Look-ups in named tables: a row name and a column name give one cell, copied from the table.

kup =
,zafosit,lato
natifab,2649,789
puze,36200,-54912
tusofup,1114,3551
meduri,-10460,67899
miberib,9483,-28948
vul,12213,10370

What is the zafosit of meduri in kup? -10460
What is the zafosit of puze in kup? 36200
What is the lato of miberib in kup? -28948
What is the zafosit of miberib in kup? 9483
What is the lato of natifab in kup? 789
What is the lato of tusofup in kup? 3551
What is the zafosit of tusofup in kup? 1114
What is the zafosit of vul in kup? 12213
What is the lato of vul in kup? 10370
What is the lato of meduri in kup? 67899
What is the lato of puze in kup? -54912
What is the zafosit of natifab in kup? 2649

megorav:
,tiluse,kas,risa,tek,zavafus,lumor,gifik,poba,tib
rez,179,76,92,91,167,118,93,164,182
tuda,71,102,116,65,102,80,68,94,67
lag,151,99,146,46,146,149,63,201,231
riru,91,155,204,75,88,197,100,186,222
badetug,186,58,71,80,173,99,82,163,176
tinulu,74,105,156,31,105,120,45,147,145
lelosan,184,42,11,116,188,13,92,80,41
dul,61,130,169,51,93,129,66,134,130
revote,93,168,129,211,79,140,200,74,64

lag, tiluse -> 151
tuda, risa -> 116
lag, tek -> 46
revote, lumor -> 140
dul, zavafus -> 93
rez, tiluse -> 179
lag, poba -> 201
badetug, poba -> 163
badetug, tib -> 176
riru, tiluse -> 91
lelosan, tiluse -> 184
rez, zavafus -> 167
tuda, tek -> 65
revote, risa -> 129
rez, risa -> 92
tinulu, tiluse -> 74
tinulu, risa -> 156
lag, risa -> 146
revote, tib -> 64
Which row has the largest tib? lag

ger =
columns: taribig, zufof, goz, dit, dufikil, lirame, roz, kemeti, bevi, ped
lada: [69, 55, 81, 53, 56, 71, 79, 145, 45, 53]
mosi: [149, 49, 3, 80, 127, 205, 126, 33, 202, 224]
romebir: [60, 164, 106, 163, 94, 115, 78, 39, 150, 118]
zod: [40, 66, 82, 100, 19, 101, 15, 146, 89, 56]
rar: [42, 167, 111, 171, 76, 107, 63, 48, 139, 109]
telazeg: [95, 135, 148, 73, 143, 34, 142, 88, 38, 102]
gal: [81, 24, 21, 65, 43, 142, 61, 144, 97, 89]
dab: [72, 120, 81, 148, 47, 135, 53, 83, 158, 127]
bup: [76, 160, 191, 112, 131, 11, 124, 66, 39, 72]
zukefa: [136, 91, 111, 42, 157, 76, 152, 95, 60, 135]
kuvup: [60, 66, 104, 60, 62, 25, 76, 152, 8, 31]

bup, taribig => 76
mosi, bevi => 202
dab, kemeti => 83
zukefa, goz => 111
telazeg, taribig => 95
telazeg, goz => 148
telazeg, lirame => 34
bup, zufof => 160
bup, ped => 72
bup, dit => 112
mosi, dufikil => 127
bup, dufikil => 131
dab, dit => 148
kuvup, dit => 60
lada, ped => 53
romebir, lirame => 115
rar, kemeti => 48
zod, roz => 15
gal, dufikil => 43
lada, lirame => 71

nogegir
|  | rur | tusukup | gez |
|---|---|---|---|
| fulif | -0.646 | -3.197 | 5.041 |
| fubu | -2.894 | -7.275 | -6.678 |
| lof | -5.930 | 4.665 | 2.428 |
| penan | -4.404 | 1.537 | 5.917 |

lof, tusukup -> 4.665
fulif, gez -> 5.041
fubu, tusukup -> -7.275
lof, gez -> 2.428
penan, tusukup -> 1.537
fubu, gez -> -6.678
fubu, rur -> -2.894

bal
         lok  ponuf  mapoz  masut  veb  dato  zaf  zod  tos  dokekel
fubogag   65     67    101     62   42    66   71  161   54       44
kog      144    108     23    127  161   233  119   60  223      178
kebezo    67    184    154    197  121   116   71   59  139      110
mar       29     82    102     89    8    99   11  159   96       21
kobetev   45    178    154    193   99   120   40   66  140       90
bazepaf  104    144    188    112  113    30  120   67   46       98
daz       81     17     48     42   38   130   63  198   99       58
gofo      59    149    114    178  111   155   46   74  170       99
nane      76    165    201    137   96    24  104   61   44       89
gid      166    114    128     90  150    64  173   59   65      147

daz, tos -> 99
gid, veb -> 150
gid, dato -> 64
nane, lok -> 76
kebezo, tos -> 139
gid, ponuf -> 114
gid, mapoz -> 128
gofo, masut -> 178
fubogag, veb -> 42
nane, dokekel -> 89
kobetev, dato -> 120
bazepaf, zod -> 67
daz, zaf -> 63

liku:
|  | sutibi | kopip | kib | pof | gelokon | tukozo |
|---|---|---|---|---|---|---|
| tik | -0.086 | -0.414 | 0.539 | -0.534 | 0.054 | -0.386 |
| nive | 0.384 | 0.136 | 0.138 | 0.233 | -0.016 | 0.031 |
| lezezin | 0.220 | 0.112 | 0.061 | -0.049 | 0.648 | 0.203 |
| zatona | -0.091 | -0.275 | 0.178 | 0.377 | -0.146 | -0.239 |
| fes | 0.663 | 0.210 | 0.057 | 0.320 | -0.087 | -0.067 |
| pipeso | 0.149 | 0.143 | 0.140 | 0.149 | 0.147 | 0.146 |

zatona, sutibi: -0.091
fes, sutibi: 0.663
nive, kib: 0.138
lezezin, tukozo: 0.203
tik, tukozo: -0.386
fes, kopip: 0.210
lezezin, gelokon: 0.648
fes, gelokon: -0.087
zatona, gelokon: -0.146
tik, kopip: -0.414
zatona, kopip: -0.275
pipeso, gelokon: 0.147
nive, sutibi: 0.384
lezezin, kopip: 0.112
tik, kib: 0.539
nive, pof: 0.233

